Some points:
[ 91  57  13 -46 -53 -21  -1  57 -37 -75  13  -3  19  50 -35 -26 -17  29
  12  -7 -29 -74 -33  41   9  16  33  21  24 -11 -20 -16 -22 -61  37 -75
  32  27  40 -38   8  17   7 -56 -20  31   6  72]
[ -47  -13  -32   59   -4  -19   -6  -55  -57   44 -104   -1   30   -9
   60 -110  -48  -54  -34    5   18   13  -10  -29    4   -7  -28   12
   -5   17    7   21   16  -21   24  -26  -74   33   26  -15  -21   -1
  -16   -8    8   47   -9  -15]
[  9   4  -3 -22 -21  -9  54 -21  40  45   6  45 -44 -22 -26 -37 -10  11
  -2   2 -18 -35  13  26 -21 -17 -32  16  -6  31 -23 -28 -15 -38  -8   9
  12 -26 -14  12  13  -9 -15  46   6 -20 -13  -3]
[ -19   29    4   14  -53  -41    6  -13  -19 -103   85   -9   -4   20
    6  -41   21  -93   -5  -40   22    9    6   32   11   44   18  -35
    2   79   15   -1  -24   52  -49   44   49   -8    2   33   -6  -15
   63   30   12   -6  -32  -37]
[  0  41  23 -22  56 -37 -15  44  -3  12  -8 -27 -49  -8 -15 -16  -5  -1
  30  41   5   6  20  -2  20  -9  59  -1  -5   8  26  -9   0   1  58  38
 -40  17   7  57  38  25   3  28  18  -2 -18 -62]
[ -1  -6  12  -3 -44   0  -2 -19  31  12   4  -8  20   2  36   9  24  24
  14  25 -16 -25 -16  14   5 -30 -24  35  33   0   5  38  15  19  -9  34
  45  21 -45  16  45 -13 -12  46   1  11  20 -88]
[-13  -4  34 -30  28 -23  18  13 -26  22  -5  27  15   2  61   5  24 -37
  23  46  -8 -13  20  21 -26 -39 -28  25 -14  22  -5 -26   0  17   2  36
  26 -19   7 -25  19  17  10 -56  -4 -51  12 -12]
[ 33 -17  -1  58 -45  76  23  15  -2  35  39  12  -6  40 -37  -2  -6  13
  14 -23   0 -15   3  -8 -39 -24  29   1 -21   0  15   6  -1  30  58  73
   3  -7 -38  11  -4  -4  38 -11  16  -8  18 -15]
[ -4 -48 -21  63 -17  -9 -54 -14  15 -10   1  47 -16 -56  -3   0  11 -33
 -10  23 -17   2  23 -63   2 -32   7  -9 -20  10  28 -23   2 -10   7 -26
 -12  14  -8  11 -25  12 -54 -25 -17 -49  39 -46]
[  8  -3   0 -21  11   6  26   8  41  17  17   0  -9 -54  -4  -2   4 -39
  24  29  25 -18 -39   9   0  -5 -36 -26 -42 -27   0  24 -28  31  18  17
 -20 -14  12   8   1  -8   8   5  -4  -9  61  31]
[ -44  -39  -35  -14  -37  -57    3   16  -47   36   69    0   -8   -1
   12   74  -73   11   -5   -9    8   43   -1  -14  -12   15   37  -53
   30 -105    5   13   12  -51  -57  -12   16   25  117  -44  -23   11
  -29  -15   11   56   -4  -62]
[-66  12  11   5 -42 -42   2  50   7   1 -24   2  -5  26   5  65   2  14
 -16 -21  12 -29 -23 -56  16  11  59 -16   4  41 -38  29   6  53   6  15
 -28   1  35  56  71 -40  32 -15   8 -63 -51  38]
[ -63    0    6  -33   26    7   21  -33  -12  -17  -81    4   24   12
  -51   64  -29   -3   44  -44   17    4   14  -34    0   -3   19  -47
  -29   63   31   14  -12  -63   -7 -120  -10   -1  -38  -91  -57    6
  -69  -55  -11  115   26  -48]
[-22 -17 -13  48  10  36 -41  98  -9  15  50  12  15 -28  52   5 -62  -7
  56  -5   9  37   2 -16  40  38   7 -44  50  65   3  -8  11 -50  -8 -19
 -71  12 -97 -51 -18 -20 -22 -31 -13  60 -44  52]
[  2   4  19  58  36   4  48 -59   6 -11  57 -35  44 -47 -32  13  -7 -36
 -12  26   3 -36   2  22 -17 -33  29  47   5 -48 -17  -7   8 -21  12 -48
 -12  -3 -19 -12  -2   8 -26 -47  20  -4 -15  25]
[ 30   2 -33   1  81  19 -14 -26 -40 -44  25 -25  -1 -12   2  28 -49  78
 -18 -27 -14 -34 -10  33  34  46 -40 -11   8 108 -32  13  -5  61  11   3
  23 -13  88  45  22 -10  58 -31 -17 -26 -21 -93]
[-27 -19  11   0 -24   5 -24  21 -12 -15  -6  -6  -6 -13 -12 -29   9  66
  51 -10   0  26 -48  45 -15   2  14  98 -32  -7 -10 -49  15  30 -13  10
  43 -19  22  35   8 -21   6   4  14  -3   8  23]
[ 85  25   0 -81   0 -35  22   8  15 -41  17 -37  46  56  -5  38  26 -19
  35 -41 -18 -39 -23 -22   7  30 -19  87 -12 -36 -27 -12  -5 -16 -13  84
 -73  27  24 -59 -54  12 -38  28 -47  53 -22  27]
[ 13  23  21  20  35  88 -36  -9  75   8   1  21  15  19  21 -33  38 -20
  21 -10 -15 -29  -8   3  -6 -18  37 -12 -12 -38 -30 -14  -8  -8 -74 -53
 -26  10  39  -8  -5  17   0  13  11  30   2 -20]
[ -8 -22  23 -38   5   0   9  12  -3  -6  76  21  16  14  62  -9  21  27
  -5  -5   4   1  22 -48  -5 -29 -47  10 -10   5  10  -1  19  16  67 -69
   5   0  18  48 -29  13  37  79  23 -14  -9  25]
[ 29   6 -11 -30  19  28  12 -28  12  13  40  -9 -26 -19 -10 -43   7  -6
  -2  26 -15  23  -1 -49  -7 -31  28  23  14  21  16  19  -6  17  -4  -5
  21 -70  35 -32  20 -25 -19  31 -15 -36  21  32]
[ -8   0 -33  57  46 -16  17 -11  17 -37 -33   4 -83  -4  56   1  22  31
  -6   0  10  24  13 -56 -28 -45 -52 -13  10 -43  30 -13 -12   6  -1 -12
   5   7 -33   5  19  -2 -15 -61  11  19   0  30]
[-45   3   1 -25  43  -9 -16  61  -4 -11 -10  15  22  -6  -2 -23   4  36
 -42  -8   7 -39  14  33   9 -25  -2 -21 -21 -96 -11  -6 -24   8   7  45
  14 -57 -34   7   1 -13   2  36 -19  -3   8  -3]
[ 35   2  19 -19 -36  91  32  39  -3 -17   8 -13 -39   4 -33  -1  88  23
 -25  28  -6 -14 -33  27  14 -10 -15 -18  -3 -23 -29  -4  14 -12  29   7
  11  10  -1 -45 -43  20 -53  -2  16   6 -26 -18]
[ 48  17 -11 -88  15  56  12  26 -51  34  45 -32 -22  26  24  -8  26 -40
 -41 -15  -8 -34 -26  22  15  26  47  58 -18 -10 -28  12 -17 -17 -43 -49
  12  32 -83  13  -9  14  -6 -20 -25   5  31  -3]
[ 44  22  -5  -2 -38 -58 -25   7  41  39 -42 -20  -5 -46   5  -9  39  -9
 -11 -23   0  27  33  30   1  18 -15  34  -5 -46  13  12  -9  28  49 -22
  18 -28  -6 -19  -2 -21  58 -22   3 -26 -32 -27]
[  7  32 -25 -17  11  19   0  14   7 -19 -49  -6  13 -27  15  23 -14 -48
   4 -20 -37  23   4  51  -4 -34  14 -36   2   2 -11  20  11  -3  39  62
  48  38   6  36   3  -8  -7  45  19 -27  24  48]
[-18 -45  11  16  12 -46 -36 -22  34  39  31   0 -12  58 -61 -10  -5 -20
 -20  -6  -8  30  19  63  22 -11 -33  19  17  32  12  30   5 -16 -21   2
  -6   2   8  18 -60  15 -45 -96   2  56   7  53]
[  14   22    1  -45  -14  -27  -56 -107  -48   -8    7   -3  -18   30
  -53   46   20  -37  -11  -13  -21    9  -35   18    3    6  -13  -42
   24  -32  -26  -24   27   35   29  -11  -65  -27  -43   15   35  -18
   49   31   11  -24    1   -2]
[ -6  39  25 -10 -48  73  10 -23  31 -15 -26 -10   7  14  81  31 -41 -30
 -26  10 -11  13   1 -25 -12  21 -29  33 -20  -6   7 -11  10 -23   2  26
   7 -52   4  28  11   1  -8 -14   6 -35   6  -7]
[-11  44  -8 -22  21  18  44  25  50   4  30  24  25  -2 -59 -35  -8   2
   3   3   0  30 -10  -1  -8 -13 -42  11 -15 -40  25   6  33  11 -29 -14
  18  26 -21   9  27 -17  -4  -8 -11 -54 -17 -11]
[-38 -27   9 101  -4 -20  -4 -27 -51  -3 -57   8 -33 -16  40   1 -46  93
  22  23   7  19  56  35 -28  26   8 -40  -2  -7  46  52   6  31 -69 -36
 -82  10  -6  -6 -46  10 -10  59 -28 -25   0  32]
[ -34   -9  -11   54   10  -38   -3  -41   16   16    2   -4   29   19
    8   23   68   63  -18  -18   61   59   23    4    5   42   14  -43
   26   52    1   -6  -25 -125    2  -15  -51   39   25  -41    6    5
  -11  -10  -46   27   34    7]
[ -53  -65   -7   16   14   34  -29 -127  -34    7  -67   33   11  -31
  -20   -3  -53   38   15   13   39   45   69  -74   49   79   13  -54
   26  -50   30   -1  -16   37    2   77   72   30  -11   34   33   -9
   55   -4   -3    5  -49   34]
[-33  35 -11  10 -12  -4 -42  14  -5  37  -5  -7 -12 -54 -49   1   7   0
 -21  32  -3   4  18 -53 -36 -34 -45  11 -29  37   6   3   5  -5 -28  38
  28  -5 -23  -9  11  37   2  23  26 -11   9  43]
[ 69 -17  18 -61  -7 -35  44  23  47   9 -20  -6  37  -5  10 -32  18  46
 -35  17 -20  -9 -46  18 -15 -31  29 -39  -9  26 -13 -47  19  22 -31   6
  -5 -12 -26 -10 -18  20 -21 -32  17  -6  27 -10]
[ 39 -70  -3  48  20 -13   2 100 -20 -13 -88 -14  11  70 -47  43  -6 -71
  -4  -7  17  -2 -15   2  14  59  -2  20  55   8 -12  -6  -5  39   5 -17
  66 -18  33   8  28  -7  51 117  20 -17   0  11]
Along one direction, these points spread out more than along any other. Take the direction at right angles to it along which they spread out most. Then take the direction at right angles to both along which they spread out most. Go by this last direction. How far along it is each point below, from 0 to 99? The average is 50, and the first point in the table lies past the average. One standard deviation of the points above along it is 16.
[ 29   6 -11 -30  19  28  12 -28  12  13  40  -9 -26 -19 -10 -43   7  -6
  -2  26 -15  23  -1 -49  -7 -31  28  23  14  21  16  19  -6  17  -4  -5
  21 -70  35 -32  20 -25 -19  31 -15 -36  21  32] 36
[  7  32 -25 -17  11  19   0  14   7 -19 -49  -6  13 -27  15  23 -14 -48
   4 -20 -37  23   4  51  -4 -34  14 -36   2   2 -11  20  11  -3  39  62
  48  38   6  36   3  -8  -7  45  19 -27  24  48] 49
[ -19   29    4   14  -53  -41    6  -13  -19 -103   85   -9   -4   20
    6  -41   21  -93   -5  -40   22    9    6   32   11   44   18  -35
    2   79   15   -1  -24   52  -49   44   49   -8    2   33   -6  -15
   63   30   12   -6  -32  -37] 79
[  14   22    1  -45  -14  -27  -56 -107  -48   -8    7   -3  -18   30
  -53   46   20  -37  -11  -13  -21    9  -35   18    3    6  -13  -42
   24  -32  -26  -24   27   35   29  -11  -65  -27  -43   15   35  -18
   49   31   11  -24    1   -2] 60
[-27 -19  11   0 -24   5 -24  21 -12 -15  -6  -6  -6 -13 -12 -29   9  66
  51 -10   0  26 -48  45 -15   2  14  98 -32  -7 -10 -49  15  30 -13  10
  43 -19  22  35   8 -21   6   4  14  -3   8  23] 49
[  2   4  19  58  36   4  48 -59   6 -11  57 -35  44 -47 -32  13  -7 -36
 -12  26   3 -36   2  22 -17 -33  29  47   5 -48 -17  -7   8 -21  12 -48
 -12  -3 -19 -12  -2   8 -26 -47  20  -4 -15  25] 35
[ -44  -39  -35  -14  -37  -57    3   16  -47   36   69    0   -8   -1
   12   74  -73   11   -5   -9    8   43   -1  -14  -12   15   37  -53
   30 -105    5   13   12  -51  -57  -12   16   25  117  -44  -23   11
  -29  -15   11   56   -4  -62] 75
[ 13  23  21  20  35  88 -36  -9  75   8   1  21  15  19  21 -33  38 -20
  21 -10 -15 -29  -8   3  -6 -18  37 -12 -12 -38 -30 -14  -8  -8 -74 -53
 -26  10  39  -8  -5  17   0  13  11  30   2 -20] 40
[ 39 -70  -3  48  20 -13   2 100 -20 -13 -88 -14  11  70 -47  43  -6 -71
  -4  -7  17  -2 -15   2  14  59  -2  20  55   8 -12  -6  -5  39   5 -17
  66 -18  33   8  28  -7  51 117  20 -17   0  11] 86
[ 69 -17  18 -61  -7 -35  44  23  47   9 -20  -6  37  -5  10 -32  18  46
 -35  17 -20  -9 -46  18 -15 -31  29 -39  -9  26 -13 -47  19  22 -31   6
  -5 -12 -26 -10 -18  20 -21 -32  17  -6  27 -10] 40
[ 85  25   0 -81   0 -35  22   8  15 -41  17 -37  46  56  -5  38  26 -19
  35 -41 -18 -39 -23 -22   7  30 -19  87 -12 -36 -27 -12  -5 -16 -13  84
 -73  27  24 -59 -54  12 -38  28 -47  53 -22  27] 69
[  0  41  23 -22  56 -37 -15  44  -3  12  -8 -27 -49  -8 -15 -16  -5  -1
  30  41   5   6  20  -2  20  -9  59  -1  -5   8  26  -9   0   1  58  38
 -40  17   7  57  38  25   3  28  18  -2 -18 -62] 52
[ -47  -13  -32   59   -4  -19   -6  -55  -57   44 -104   -1   30   -9
   60 -110  -48  -54  -34    5   18   13  -10  -29    4   -7  -28   12
   -5   17    7   21   16  -21   24  -26  -74   33   26  -15  -21   -1
  -16   -8    8   47   -9  -15] 41
